One turn or mirror swaps these rows in pairs. Which row does each one swap with?
dom: [-10 -17 -32   1  13 -18   2   1   8   1  26  -8  31  14  15  -8 -34 -15
 -40  -7   8  12  -1]
gizuz: [-44  -6 -32  -4  25  28   2   7   0  -2  19  26  58  11  14 -11 -21  34
  -8  11   9   7  17]
gedak: [ -2 -10 -43  -6  34   6   6 -22   3  -1   3 -18  15  28   8  -8  -9  -9
 -48  14   7  14  -1]
poz: [ -3 -16 -35 -12  44  36   2  15  11  -4  10 -18   8  14  28 -22  -1  33
   7  11 -29  35 -15]
tekom: [ 30  -1 -14  -6  29  -5  13  26  -8  15   5  -1  32  16 -24 -12  -9  15
  -9 -10 -25  -8 -17]
sonu: [  4   4  -1 -27  33   0  -6 -33  24 -13  25   2  25  39  14 -12  -4  44
 -18  28   4  12 -16]
vanez: [-20  -8 -48 -14  49  11   7  19  -8  12  32  14  21   8   7 -12  -1  -5
 -27 -22   6  25  -3]
fakiz: [-19  -2 -36 -13  36   6   4  18   2   6  15  14  32  16  18 -12 -37  14
   6 -44   2   6   6]
vaz: [  7  13 -19 -11  65  20   5  13  -1   7   3 -36  15  38 -13  -2   2  36
  13   5 -18  12   3]
datu: [ 31  -4  -6 -27  11  15  -2   0 -18 -13 -12  17  21  30 -10  -9 -26  33
  -9 -15  -5   9 -14]
zoni: [-14   3  15  -2  24  -7   0  22   3 -11  46 -12  22  -7   6 -17 -35  36
 -10  11   9  13 -27]
Dugob: [ -6  -3  -1  -4  25  37   2  -5  -3  -4  11 -42   7   9   1 -10 -21  -5
   4  42  10  -3   8]
nok: [ -6  -6  -8  -4  24  33  -8  19  -2  16  15  10  38  13   9   2  -9  74
 -12   4   6   1 -26]
zodo: [ 11  14 -26 -24  56  -2  37  -6   2 -23  16   0  32   9 -16  16  -8  26
   2  -2   7   0   5]
Tek: [-22 -13 -40  -8  31 -19 -10  -7   2   5  21  31  16  17  13 -10  12  32
 -12  22  -2  25  -5]
Delo: [-10  -3 -10  15  12   6  -8  13 -16  24  13  -8  11  35 -10 -49  -2  20
   3   1  -7  -8  25]
kezep: [ 18   4   1   1  -6  52   4  12   1 -15  12  -3   8  24  12  -9 -38  23
 -14   6  -1   9  23]
puv: [ 13 -13 -12  -3  30 -22  12   5   3 -28  11 -38  39  31  15 -13   9  41
  -9  20   6  19  28]
gova: [  2   9   5  -6  10 -14  17  10 -28 -20  17   5   4  -1  -5  -8   3  22
   8  17  32  -4  -4]
nedet: [  6  -9  28  -8  30  53   0  10 -14   6  24 -35  33   6   9 -15 -19  33
  10  13   8   8   2]
tazu: [  8  -8  17  -6  25  42   0 -11  -4   6  26 -26  33  23   6  -7  -6  -9
 -45   5   8  11  20]
Vuvos: [  2  -6   3  -2   3  17 -21  21   8  -3  47   2   9  37  17   6   8  11
 -37   5  12  28  -6]
pim: [ -5 -10  -3   3  11  30  -4   8  -3 -23  28   2  -6  18  14  -4  25  57
   3   7   6   7  25]
nimak: [-17   7  -2  -8  39  -3  11 -12  27  10  45  -4  31  38 -10  16 -17  10
 -20   0  16  -6 -23]
gidu: [-16  -4 -26  -9  30  28   1  -4  -4   5  16  24   9  24   7 -12   3  57
  37  -5  -2   5  10]
vivu: [-10  -1 -35 -15   8  31   0  -7   9  -6  27  -1  32   2   3   2  28   2
  17 -25   9  18   0]
fibom: [  6 -25 -43  -7  36   1 -13 -10   2   9  -8   6  38  30  -6 -15 -24  42
  -9  20 -16   3  27]
vitir: [  8  10  -1 -22   8   8 -11  20   5   1 -21 -26  20  32  32 -11  -9  30
  -9  -4   5  40  19]
zitem: [ 19  13  -6 -25  22  22  -1   8 -32   7   1  -1   2  34 -20 -13   2  10
 -23   1  24   0  17]
Moret: [ 12  12 -24  23  21  -4   3  13  11  10  26 -22  28  21   4 -10 -14   6
 -20   6  32  -3  41]
zesil: [ 20  -4  24  -9  17  45   3 -18 -19 -13  27   1  31  27   9   1  -4  25
  24   4  10  18  -3]
ponar: [ -7  -7  16 -11  27  24   4  18   1  -8  19 -45  27  -8  10  -9  -1   9
 -45  -1   9   3  14]
vap: [ 15  27 -25  -9  13 -10  12  25  -4 -10  14 -31  31  41   2   4   1  41
   9   9  18   2  19]
bem: [  3  -1  21 -10  14  13 -14   7 -17   3  11 -21  24  30   2  -8   3  64
 -14  34   2  28  -2]
rabuz: [  1  -8 -23  -9  25  18   9  26  -1   1  34   7  35   5  -4   4   5  -9
  -9 -32   1  24 -27]
lukid: [-21 -13   9  -7  34  -3   1  -8  -7   9  -4   7  35  21  -1  -8 -22   5
  19  21  10   6  46]
buk: [ -4   2   7   0  49  16  14   3  -4  -7  34  22  21  51 -10 -16 -14   5
   4  -1  -4  -8 -29]
vobu: [-26 -25  -8  -7  40  15  -7   5  -8 -18  12   6  64  -7 -13   2 -23  36
   9  22   2  17   8]
nonis: [-23   1 -22  12   6  -1   3   4   5   9  41 -23   1  11  17  -1   1  17
  14   8  32  -2  31]
Lale: [  0   0  21  -9  14  20   3  20   5   1  28  10  14  33  11 -13  -9  60
 -35 -13   5  14 -14]
Nemog: [ -9 -19 -12  22  37  -8  -6   4   4  24  54 -18  27  36  26 -15 -15   9
   0  10 -12  33   4]
gos: [-24 -32   6  -6  20   9 -21 -25  -8   3   9  20  41  -4  13  -7 -22  20
   2 -11  10  21  20]
siku: [ -5   5 -18   8  33  -3  23  -7  17  11  29 -28  36  30  19   2  -1  27
 -21  13  30 -23 -10]
dezel: [ 22  -8  -2  -6  27 -37   1  -2  -6  -2   9 -26  21  28  10  -6  -4  27
  20 -25   5  19  16]
soti: [-35  -9  -6   0  35  53   5   6   1  -5  22 -24  26  -6  20  -7  -4  15
 -30  10  13  19  26]
bug: [  3   2 -47   3  36  18  11   3  29   2  30  -5  24  37   8   4 -37  -1
   3  -2 -23  15   1]
tesil: [ 13   4 -32  -4  40  40  -1  10   3  -2   6  34  45  10  -4  -7 -10  44
   9 -18   2  16   5]
siga: [ -1  -5 -14 -29  70  19  -6  -1   9   9  -1 -14  37  25 -14  -9   0  29
 -13  -1 -32   7 -11]
Vob: [ 13 -14 -25  -4  11   8  23  16  -6 -29  17 -24  39 -20  10   4 -19  18
  -4 -10  23   3  19]
Lozi: [ -2 -17 -22  -9  58  20  -3 -10  23  21  37 -39  39  33  29 -11   2  20
   1  13 -14  24   0]
ribi: [ 10  12 -14 -24   0  10 -19  -2  -1   8  -2  -9  15  39  10   2 -21  17
 -13 -14  27  -2  36]
Lufug: [-33  -7 -10  -1  53  -3  28 -11   6  -9  41 -17  50  11  17  -5  -4  14
   2  14   5  17 -23]
zipo: [-19 -13 -23 -11  23  35   7  35 -13 -16  15   9   0   2  12  -5   2  23
  12  11   0  27 -27]
ledu: [-13 -19 -11   0  21  -7 -10 -10  18   3  36 -14  32  20  40 -26   1  51
   1   8 -16  32  16]
tepel: [-16  -4 -23  -3  28   5   5  -4  -1   1   8 -17  -7  46   7 -14   7  -3
  -5  48  13  -2   4]
gikez: [-35   5 -11 -13  45  12   6  -2   8   5  -9  -6  47  12  12 -10 -40  -9
  14  -2   7  14  -1]
kuras: [ 18  -7 -10  -9  61  25   5  20  -4  15  25 -15  34  27  -8 -10 -11  17
  -7 -23 -33  26 -15]
mib: [  4 -12 -13 -16  25  -8   8  23   6 -10   8  -4  29   8  30   7   9  27
  21 -16  -1  47  29]
Senip: [ 13  -6 -14  -7  27  27   7  26 -32  -9  -8  -3  11   0 -14 -11 -27  27
 -17  -9  -4  19 -26]
Vese: [-12  -9 -13  -2  23   2  -5  21  -5   7  21   7  17   2   2  -9 -20  48
 -50  21   2  21  38]
vapi: [-33 -10 -26  15  49   1   3  -1  10  -2  44  -4  10  19 -11   4   0  17
  24  14  -1 -13  10]
fefud: [ 11  -3   5  -4  15  13  -4  -2 -13  21   4   5  18  54 -11 -33   3   3
 -33   9   3  -5  14]
tezur: [ -5  -2  -6  -5  25 -31  -1   4   3  10  40 -13  19  16  -1  -2  -2  -2
  37  16   5   8 -12]
Tev: [  7 -17 -13  -9   2  20   6  -7   8   6  15   9  41   2  11  -9   8  -4
 -52   1   1   1   8]
duro: [ -6   3  19  -9  21   9   3 -19  -5 -10  28 -23  38   2  -6  -1 -20  31
  41  14  10  -2   0]
lon: [ -7 -23  13 -15   3  17  -7  -8  -7  -4  20  26  17  16  33 -32  13  35
   6  13   1  22   7]

vobu is swapped with puv
vanez is swapped with zitem
Vob is swapped with fibom
Vese is swapped with zodo
Vuvos is swapped with buk
vapi is swapped with pim
Nemog is swapped with zesil
kuras is swapped with tazu
siga is swapped with ponar
Delo is swapped with vivu

